In the data rows, 128 means zero.
Every row has a hidden score. In each pair, how much higher is the second row's than the first's? 10 means about the same, 20 much higher and 0 much lower. The score is a weighted sum of the row's numbers plus the product of two more (or one squared), each taken from its middle value.
107 137 145 128 132  92 132 122 154 109
126 115 105  80  58 116 134 102 137 114 7
140  97 139 125 129 136 123 116 139 125
176 105  86  78 168 129  86 136 162 136 11
157 162 169 133  91 104 126 193 128  93
123 122  98  86 173 158 155  79 125 121 10
168 117  68 116  54  76  82 142 111  89
 76 126 149 121 147 103 158  73 134 168 16
161 123 104 151 140 102  99 138  95 128
112  97 164 108 176 178 104 120 131 117 8
120 154 152  81 140 137  96 157 127 144
104 110 156 141 135 113 140 131 143  86 6
136 146 167 160  90 153 145 174 136  87
121 139  97 138 138 130 141  91 126 113 13
131 255 156 161  71 111  78 209  89 101
 94 143  62 206 194 168 183 149  64 122 12
131 128 109 135 145 150 137 135 110 108
130  83  91 126 121 148 115 131  99 154 9
 88 152 160 189 120  36 127 133  94 117
120 108 127 136 105 115 144 125 123 131 8
152  78  81 124 112 152 126  90 132  76
155 142 126 123 136  76 121 167 154 157 12
141 117  91 127 150 197 141 135  78 147
 98 178  90 161 192 167 176 130 119 130 13
105 123 143 127 135 107 118 120 145 134
142  95 148 148 154  69  65  92 125 195 13
109 149  83 114 136 167 215  85 200 216
126 127 121  89 113 142 128 111 121 126 13
129  89 228  69 126  69 122  81 143 183
 90 107 137 188 112  80 133 128  98 103 9
127  99 140 125 140 146 119 135 127 115
160 121 117  94  95 187 107 164 136 176 11
104 130 125 123 142 145 121 163 130  99
112 124  70  94 152 125 174 132 166 156 9
142 135 110 139 159 149 137 139 110  92
126 162 157 101 165 154 223 156 143 142 7
132  97 122 128 118 153 124 121 122 115
 87 157  93 164  61 118 149  59 173 190 15
107 101 157 131 152 141 201 131 129 113
154 129 137 162 118  86 113 116  86 110 16
 99 109 137 124 122 117 136 109 131  99
139 146  83 119 105 123  94 144  87 139 12
151  92 152 135 149 141 129 145 129 143
150 161 140 113 120 122 189 148  79 109 11
 99 178 117 126  94 152 166 160 135 157
135 174 104 113 109 162  80 191 130 120 12
 68 143 111  87  79 102 163 112 169 164
107 129 105 119 155 140 159 119 144 124 11
124  51 125 140 136 126 159  97 136  53
 98 150  97 118 144 117 100 166 109  95 13
146  57  83 136 100 128 107 116 122  69
171 100 106  64  62 205 124 166 138 156 11
169 122 109 129 152 144 140 130 152 144
255  98 233  81 159  81 143 114  94 186 12
143 128 140  90  73  91 145 125 137 159
171 115 102 122 161 153 141 131  90 135 11
158  36  58  94 134 151 126  84 168  57
147 114 100 143 127  90 103 148 126 136 14
121 127 155 175 141 124 113 183 133 113
106 132 145 160 161  92 149 146  91 106 11
117  91  91 132 153 140 115 111 153 132
163  89 117  40  55 191 118 102 113  58 7
 75 115 126 116 132 140 120 128 131 143
127 125 148 140 131 156 157 148 147 150 7
120 142 146  94 144 121  80 173 104 115
 58 122 171 134  93 151 166 152 132 101 8
136 119 120  92 139 121 163 117 148 148
116 108 123 125 126 119 137 128 144 113 10
134 128 124 123 109 156 157 144 139 125
111 105  61  69 120 140 229  94 148 170 8
110  99 112 125 139 146 120 121 120 121
158 117 136 132 112 124 147 112 139 134 10
167 136 113 158 102 125 148 105  91 105
129 176 126  81 160 161  66 165 137 116 13
114 131 101 116 112 117 109 168 126 112
133  99  99 153 128 136 105 112 144 114 12
213 103 116 190 163  79  25 125 140 201
138 200 189 143 144  97 100 145 112 143 11
231 109 233  97 128  92 143  97  86 109
 60 139  84 137 136 125  67 213 124 169 10
159 120 110 118 152 106 130 119 125 138
163 119 121 143 170  87 118 114 152 151 11
128 150 137  87  74 170 127 122 165 146
131 114 120  95 136 148 123 158 151 134 6
133 159 154 128 112 143 104 116  95 134
202  51 105 170 157  82  83 109 133 141 7
173  96 183 121 100 101 165  86 107 147
147 139 105  91 161 165 144 147 149 160 12
 99 119 126 110  88 127 135  92 170 136
105  96  95 134 129 137 127 118 133 132 10
 74 106 140 144 126 110 130 114 125 102
124 122 104 130 116 145 122 142 115 100 10
 97  91 117 106 159 171 201 114 169 125
159 144 132  99 101 148 125  82 109  55 16
101 117 113 100  78 114 178 101 175 174
170 137 137 116 128  98 126 139 172 171 13
104 127 108  64 127 152 154 125 139 153
171 130 111  89 116 201 127 164 105 157 11
129  66 114 137 144 130 107 114 115  94
140  40  52 197 186 196 144  97  89  68 15
174 103  76  61 103 159  84  77  93  63
107  95 100 138 146 109 115 106 115  87 13
140 125 132 166 195 132 119 116 123 158
181 172 115 121 111  70 117 121  90 155 8
146 159  69  86  64 162 110 133 155 181
 78 154  97 145  66  90 145 152 134 145 6
114 206 157 102  80 170 132 157 134 180
154 130 130 140 109 120 133 147 106 133 3
163  83 146 116 218  59 106  94 199 255
131 127 124  85 183  95 147  93 144 204 11
135 123 129 131 110 134 122 129 110 109
144 120 128 152  92 149 137 124 126 115 9
127 141 148 140 117 154 110 120 158 135
119 150 142 107  95 148 150 173 128 140 8
114 145 189 105 162 167 121 142 156 190
112 113 111 156 183 127  95 155 139 106 9
159 138 112 145 148 117 125 150 101 112
125 118 134 109 106 120 141 150 133  82 7
 76 241 143 134 122 166  96 198 184 205
132 102  97 130 113 141  85 102 145 112 2
138 113 149 136 111 129 141 125 133 139
141  94 105 146 140 131 122 140 122 120 10
133 194 158  94 152 206 128 143 157 148
149 129 107 165 151  99 106 147  87 126 7
123 112 138 133 140 157 133 151 126 104
140 116 100 122 158  99 113 130 123 106 11
140 108 117 146 144 123 129 125 130 107
180  91 133  92 116 121 100 126 161 169 10
 85 131  57 138 216 126 221  68 143  89
120 154 133  92 157 171 133 156 142 123 6
179 131 177 113 152 120 133 100 102 146
137 123 146 113 116 128 141 143 138 128 7
 63 142  78  92  63 132  97 145 164 131
117 120 179  87 111 131 144 144 174 138 12
132 110 122 103 118 125 102 125 135 133
148 105  91 150 163  97 114 121 129 146 12
127 135 144 155 159  90 132 150  96 118
147 117 111 165 137  88 138 147 121 105 9
149 107 113 133 125 105 122 112 178 169
127  45 113 104 129 140 124  84 139  42 6
122 128 116 115 131 125 118 106 140 115
106 117  86  65 129  96 209 143 119 128 2
104 120 120 137 109  92 130 106 122  97
134 148 135 159 146  72 135 129  87 119 12
255 114 255  65 149  41 110  64  77  99
132 143 131 117  77 149 135 135 133 146 11
 88 120  78 146 109 164 156 111 116 118
131  87 125 156 138 146 129 133 141  99 7
108 180 116 176 124 142 152  94 162 159
 92 168 155 156 121 134 131 107 156 143 10
128 181  74  27 131 162  94 204 145 136
121 121 124 130 130 132 110 128 117 116 9
149 100 120 151 120 107  80 125 136 107
 99 101 152 143 131 148 206 154 138 113 3
125 142 134 152 115 125 168  93 135 145
137 147 187 163 103 135 177 120 125 179 8
115 118 114 122 131 129 110 158 134 115
125 133 135 124 110 133 136 116 155 127 11
120 128 120 124 116 110 109 142 124 109
 87 174 102 117  76  86 137 153 152 125 10
142 107 139 107  92  74 119  92  96 107
153 171 145  94 123 215 110 159 120 158 18
107 151 157 164 174  82  78 180 110 185
105 162 124 111 146 160 130 120 100 134 9
119 140 134 120 103 178 109 118 133 147
167 119 138 103  75 142 150 115 123 126 7
174 146 114 141 137 130  78 121 158 122
132 128 152 144 106 112  97 141 110 146 7
137 130 122 115 146 127 153 121 149 151
117 125 146 126  75 138 146 139 118 114 9
118 117 119 142 154 182 125 121 138 120
164 135 157 140 123 110 117 189 127 116 10
130 154 105 128  94  97 139  86  99  97
149 193 129 170 134  91  45 229 100 101 13
168 113 126 145 148 114 119 177 143 129
123 123 146 145 126 166 128 110  99 103 13
105 114 118 124 186 102 178 115 137 137
113 120 145 111 121 127 132 132 151 111 10
124 177 162  92 113 197  99 164 153 158
102 165 105 201  78  70  99 135 103 137 7
123 118 131 105 130 130 116 134 142 129
141 144 129 146 142 124 149 143 130 151 10
122 112 141 132 154 139 164 112 128 140
146 139 138 134 151 128 147 137 143 145 11
130 177 188 128 128  91 210  78  56  64
149 113 103 124 156 128 118 104 126 108 13
255  94 255  78 176  74 150 120  91 174
 86 195  97 141 131 135 167  66 136 152 15
130 148 155  96 156 171  89 182 137 114
138 142 144 103 139 125  58 160 115 126 9
